In the data rows, zero lies at 4.5, halfway between 4 and 5.
Some points, each followed by its number:
7:4:2:6:4:7:3:3:5:2:4:7:5:4:4:5:3:5:6:5:2:4:5:7:5:6:6:4:6:5:3:5 0
4:5:6:4:5:4:5:3:4:4:6:4:4:5:5:4:3:6:4:4:4:4:6:5:4:3:5:4:4:4:3:4 1
3:5:3:8:2:8:7:4:4:7:3:7:4:5:4:4:3:3:5:5:4:3:6:5:5:9:7:4:5:4:5:6 2
3:4:4:8:2:8:7:5:3:7:4:5:7:7:5:5:3:0:4:5:3:4:5:4:4:7:5:3:4:6:3:6 3
6:6:4:5:6:6:4:4:1:3:2:5:1:0:3:6:4:6:5:5:6:4:5:3:5:8:7:5:3:3:6:8 4
6:5:5:3:6:3:6:8:7:5:5:3:7:8:3:5:7:5:6:4:7:4:2:5:5:6:1:5:6:6:5:1 5
7:5:3:6:4:5:7:7:4:6:1:5:6:6:3:6:4:2:4:4:4:5:3:6:5:7:4:2:6:5:6:6 6
3:3:7:3:6:5:3:6:5:7:3:4:5:4:4:6:6:3:5:4:7:8:2:4:3:3:4:3:6:4:6:5 7
5:6:7:5:7:4:3:4:3:4:6:5:3:5:5:4:4:6:4:4:4:2:5:4:3:4:5:2:4:4:3:4 8
5:5:4:4:4:6:6:6:3:6:4:5:3:3:3:4:5:3:4:5:6:1:5:3:4:7:3:1:3:5:7:6 9
2:4:6:3:4:4:2:3:5:4:8:3:3:5:6:3:5:6:4:4:5:3:3:5:4:1:3:4:4:5:5:2 10
5:6:3:7:6:4:5:6:5:9:4:8:7:8:5:5:3:4:5:4:2:9:5:8:4:3:6:5:8:3:4:5 11
4:6:5:4:5:5:5:6:3:6:4:1:2:1:3:7:5:5:5:5:9:3:3:2:5:6:3:4:3:4:6:5 12
6:0:2:5:1:6:3:5:6:0:2:6:6:5:2:8:6:1:8:4:4:8:4:5:6:6:5:6:9:5:3:7 13
4:3:6:1:6:1:4:8:5:6:3:4:7:8:5:1:8:1:0:2:4:3:5:1:4:1:2:5:2:2:4:5 14
5:2:4:3:3:5:4:5:6:5:4:5:5:4:5:4:4:3:3:4:3:5:3:4:4:3:5:3:5:4:6:6 15
5:5:3:5:6:6:5:3:1:2:2:4:2:0:4:5:5:6:5:6:6:4:6:3:6:8:7:5:4:3:6:8 16
1:2:7:2:5:2:3:7:5:4:5:0:4:2:6:4:7:4:5:4:8:7:2:1:3:0:1:4:3:5:6:6 17
2:3:7:2:5:2:3:8:4:4:4:0:4:2:5:6:7:4:5:4:8:7:2:2:4:1:2:5:4:4:6:6 18
4:4:3:8:3:6:4:4:5:4:7:4:5:7:5:3:4:2:5:5:4:2:4:6:5:5:5:5:5:6:4:4 19
7:3:4:5:5:7:3:3:3:5:5:6:3:2:3:4:4:5:4:5:5:3:5:6:5:6:5:4:4:4:6:5 20
3:4:3:8:3:7:5:5:4:6:4:4:4:5:5:6:3:2:5:5:5:5:4:5:3:6:6:3:6:5:5:6 21
5:4:8:2:7:3:0:4:5:4:6:3:4:4:5:4:4:6:3:3:6:3:3:5:3:0:3:5:3:3:4:2 22
4:1:5:0:3:3:3:3:8:2:3:5:6:6:4:4:8:6:3:2:3:9:5:3:6:1:5:8:6:4:4:3 23
3:4:5:8:2:8:6:4:3:6:4:5:7:7:4:5:3:0:4:5:4:4:4:4:5:6:5:3:3:5:3:7 24
2:6:7:5:6:3:5:2:2:5:4:5:3:4:6:4:3:7:2:5:4:6:6:4:3:4:7:7:3:3:3:5 25
3:2:5:4:4:6:3:5:3:5:3:5:4:4:5:5:5:3:5:4:5:8:4:5:4:3:5:5:6:4:5:7 26
5:6:4:6:6:6:4:4:1:2:2:5:2:0:3:6:4:5:5:6:6:4:5:2:5:9:7:5:4:3:6:9 27
8:4:2:6:3:5:3:3:5:0:6:4:5:3:3:7:3:5:7:5:4:3:4:6:6:5:3:5:7:8:3:4 28
1:4:5:3:5:3:5:5:3:3:1:4:3:3:6:6:5:5:4:4:5:9:4:4:3:3:6:6:7:2:5:8 29
7:4:6:5:8:3:0:4:3:5:8:5:2:3:6:2:6:6:3:6:6:2:3:6:3:4:5:3:4:2:6:4 30
8:6:3:7:7:3:4:7:1:6:5:6:5:6:4:3:4:2:3:5:4:0:5:7:3:6:4:2:5:3:4:5 31
5:6:5:5:6:3:5:5:5:6:6:7:6:5:6:3:2:4:3:5:2:2:5:5:3:3:5:1:3:4:3:3 32
7:2:3:7:3:3:2:7:5:3:9:4:9:8:6:6:3:0:6:5:2:6:4:9:3:0:2:3:7:6:2:4 33
6:4:4:4:5:2:6:6:4:4:4:3:5:5:5:5:6:6:6:4:7:7:3:5:6:5:4:8:6:4:7:4 34
5:7:4:5:3:6:8:5:4:6:3:5:7:6:3:5:4:3:5:4:4:1:5:4:7:7:3:3:3:7:4:4 35
6:6:4:6:5:3:9:7:5:7:5:3:7:7:5:3:6:4:5:5:5:4:4:6:7:5:2:7:4:6:5:3 36
5:6:3:6:6:3:6:7:5:7:5:4:4:5:5:3:6:3:4:6:6:1:4:4:3:6:5:3:4:4:5:5 37
0:4:3:4:0:6:9:4:7:8:6:2:4:8:6:2:4:6:4:4:5:6:6:5:3:4:5:5:2:5:6:4 38
5:4:5:3:6:1:4:7:7:5:5:3:6:7:4:5:8:6:6:4:7:7:2:5:5:4:2:6:7:5:5:1 39
6:6:4:5:6:2:7:6:4:6:4:5:6:6:5:7:4:6:6:5:5:8:4:7:5:5:6:7:7:4:5:3 40
4:5:6:4:5:3:4:2:4:4:6:5:4:5:5:4:4:5:4:4:4:4:5:5:4:3:5:4:4:4:4:3 41
4:4:2:8:2:8:5:2:7:3:4:6:6:5:5:6:3:4:6:5:3:6:4:6:5:7:6:3:6:7:4:5 42
2:2:6:5:3:6:4:5:4:7:6:2:4:4:5:4:5:3:4:4:5:6:4:3:4:3:4:3:3:5:7:6 43
New points follow, each followed by the numbers of its three nearest points above, smallest number first.
7:4:6:5:8:3:0:4:2:5:8:5:1:2:5:2:6:5:3:6:6:1:2:6:2:5:6:2:5:3:5:4 8 20 30
5:4:2:7:1:7:6:3:6:2:5:5:6:5:5:6:3:4:6:6:3:5:4:6:5:7:5:3:6:7:4:4 0 19 42
5:4:8:2:7:3:0:4:6:5:7:3:4:4:5:4:4:5:2:4:5:4:3:5:3:1:4:4:4:3:5:3 10 22 41
6:6:3:5:6:2:7:6:4:6:4:5:5:5:6:7:4:6:5:5:5:9:3:7:5:5:6:6:7:4:5:4 11 34 40
2:6:8:4:7:3:5:1:1:6:4:5:3:4:6:4:3:8:3:4:4:6:6:4:4:4:8:6:4:2:3:5 1 25 41
2:7:7:5:6:3:5:2:1:5:4:5:3:4:6:4:3:7:3:5:4:6:6:4:4:4:8:7:4:3:3:5 1 25 41
6:4:4:4:5:2:5:7:4:4:4:2:4:4:4:6:7:6:5:5:7:7:2:5:6:6:4:8:6:4:6:4 34 39 40
5:4:2:7:2:8:6:3:6:3:4:6:6:5:5:7:3:3:6:5:2:5:4:6:5:6:5:3:6:7:4:4 0 21 42
3:6:3:8:3:8:7:4:3:7:4:7:4:5:3:4:3:2:5:6:5:3:6:5:4:9:7:4:5:4:4:7 2 3 21
3:5:2:3:4:4:7:5:6:6:4:7:5:5:5:6:1:5:4:3:1:9:7:7:3:2:8:3:7:2:5:6 11 15 40
2:4:4:7:2:7:4:5:4:5:5:5:4:4:5:6:3:3:5:5:6:5:3:5:3:5:6:2:5:4:4:7 21 24 26
6:7:3:5:4:6:7:5:5:5:3:5:7:6:3:4:5:3:5:4:4:2:6:4:7:7:3:4:3:7:3:4 6 35 36
4:1:6:0:4:3:2:3:9:2:3:6:6:6:4:3:8:6:4:3:3:8:4:3:6:2:5:8:6:4:5:3 15 23 39
5:1:6:0:3:4:2:3:9:2:3:5:6:6:4:3:9:6:4:2:3:8:4:3:6:2:5:9:6:4:5:4 15 23 39
3:6:8:5:7:3:5:2:1:5:5:6:3:4:5:4:3:7:3:4:4:6:6:4:4:4:8:7:4:3:3:5 1 25 41
6:4:4:4:4:1:5:6:4:4:4:3:5:5:5:6:7:6:6:5:7:7:3:5:5:6:4:8:6:5:6:4 34 39 40
6:6:3:5:5:2:7:6:4:5:4:5:6:5:4:7:3:6:6:4:5:8:3:7:4:5:6:7:7:4:5:4 11 34 40
7:3:3:6:5:6:4:6:4:2:0:7:7:5:2:8:6:1:6:4:3:9:4:4:6:7:5:6:8:4:3:8 6 13 26
3:3:3:7:2:7:5:5:4:6:5:4:4:4:4:6:4:3:5:5:6:6:3:4:3:5:6:2:5:5:5:6 21 26 43
5:5:7:2:7:3:1:4:5:5:7:3:3:3:5:4:5:6:2:3:5:4:4:4:3:0:3:5:3:3:5:3 10 22 41
5:6:3:6:3:6:8:6:5:6:3:4:7:6:2:4:4:3:5:4:4:2:6:4:6:7:3:3:3:7:4:4 3 6 35
